(in the rows, 128 means zero)
One turn moves each row of this set onto another row. After a few examples, where does it send each row asked below?
Kogeg: [131 134 114 107 108  93  95 152 129 159 129 113  94 129 135 141 140 146
 151 130 141 107 136 118]
Mev: [137 126 130 101 114 100 100 151 131 157 131 112  91 138 143 133 153 148
 160 128 144 106 134 115]
nif: [137 127 105 105 111 106  96 149 133 166 131 107 101 136 148 135 137 134
 156 115 142  98 132 117]
ludip: [146 135 130 111 127 112 123 129 114 141 142 110 137 148 159 134 154 150
 124 138 146 122 126  95]
Sav: [106 149 133 130  98 102 102 112  99 129 135 108 127 112 179 124 134 154
 140 129 139 121 122 130]
Nula: [133 142 120 138 114  92  88 117  98 137 125 109 114 105 161 141 132 137
 139 123 120 103 138 127]
gozu: [111 130 108 130 106 116  99 129 112 115 126 125 123 104 163 130 134 149
 168 130 116 106 126 130]
vab: [111 127 114 130 108 113 103 125 112 108 125 121 122 107 170 132 136 148
 165 134 115 106 132 128]
Daru: [103 148 132 127  98 100 104 109  93 125 133 109 126 117 180 128 132 153
 144 127 138 122 129 125]
kez: [135 140 131 102 124 119 125 135 109 130 137 102 133 138 162 131 147 143
 120 127 151 124 116  96]
Vuba: [133 141 117 111 123 116 123 135 102 136 138  99 128 152 166 130 140 147
 117 121 154 114 117  95]
Noze: [140 142 125 106 124 114 135 130 105 132 139  98 132 151 163 135 141 144
 128 128 144 119 123  93]
kiba: [110 101 124 109 131 129  90 123 121 137 123 111 145 151 155 136 126 157
 164 134 133 102 127 109]
karu: [143 136 122 117 111  99  90 141 134 159 135 108  96 136 144 137 136 142
 172 118 142 108 131 124]
tofof: [112 101 124 112 130 120  95 125 117 145 127 104 137 153 160 141 117 165
 169 140 130 104 117 104]
beko: [117 104 135 117 125 119  93 125 107 137 121 111 145 152 166 139 127 160
 178 138 129 109 117 106]
Mezo: [143 132 132 101 107  97  94 154 125 159 121 120  99 141 151 135 138 143
 166 123 147 105 121 115]
Sile: [130 146 121 138 114 105  85 123  94 135 123 111 110 110 161 141 138 133
 134 123 121 100 138 127]
Gegib: [119 111 122 124 133 118  88 132 117 142 127 105 135 153 163 143 127 169
 170 151 144 105 115  96]
pugor: [141 140 126 112 128 127 122 130 106 137 146  96 139 149 167 135 134 145
 127 132 146 121 117  95]
Fesef: [107 102 122 113 116 119  91 127 118 137 121 104 142 153 151 138 131 172
 163 147 128 106 128 113]
mab: [143 137 121 102 113 108 105 155 120 158 135 105  95 137 144 135 139 131
 161 117 144 102 129 118]
bef: [129 130 119 109 118 104  94 146 127 161 133 104  92 131 137 139 142 139
 156 118 155 100 130 121]
sugol: [135 140 128 108 113 111 125 132 102 130 135 112 134 148 157 138 145 152
 111 135 144 124 125 102]
Zuk: [140 131 119  98 110  97 100 146 129 160 131 106  93 135 146 142 132 142
 161 117 147 101 128 120]
kulu: [127 140 123 142 115  96  88 120  96 140 125 111 113 107 162 141 137 132
 141 127 120  99 139 128]
bafa: [107  98 121 106 121 129  95 135 117 140 121 102 136 152 168 132 125 161
 163 134 131 104 116 104]
meb: [149 146 129 118 116 121 127 129 117 133 140 103 132 161 161 131 149 143
 135 132 144 120 129 100]
katis: [104 147 133 128  97 106 106 110  94 133 134 107 128 112 179 126 132 153
 141 127 142 115 124 128]
vatom: [145 151 128 115 125 110 123 132 103 124 142 105 124 143 171 140 145 145
 132 129 153 126 121  93]
sosig: [112 122 115 133 105 110 107 123 110 114 127 118 119 105 166 135 135 148
 169 133 112 109 129 128]
vesu: [115 105 129 111 131 113  88 126 119 141 126 114 135 157 155 132 133 178
 164 142 142 103 122 107]
Pili: [129 142 122 138 117 101  89 118  97 140 124 111 111 105 163 142 132 133
 138 125 121  95 142 125]
zev: [112 127 114 129 108 117 107 126 115 112 125 118 121 103 166 128 132 151
 166 131 114 103 129 128]
meso: [114 107 121 104 126 124  85 134 115 141 126 107 134 150 163 139 117 164
 177 135 142  99 118 110]
gadab: [102 148 130 128  96 111  99 112  94 133 133 105 133 113 180 129 138 151
 143 131 139 121 125 126]

Vuba moves to bafa
Nula moves to Daru
Now find these:
vesu moves to Mev
gadab moves to gozu
Sav moves to vab
mab moves to pugor
beko moves to karu
meb moves to Gegib
katis moves to zev
bef moves to kez
Noze moves to tofof
Fesef moves to Kogeg

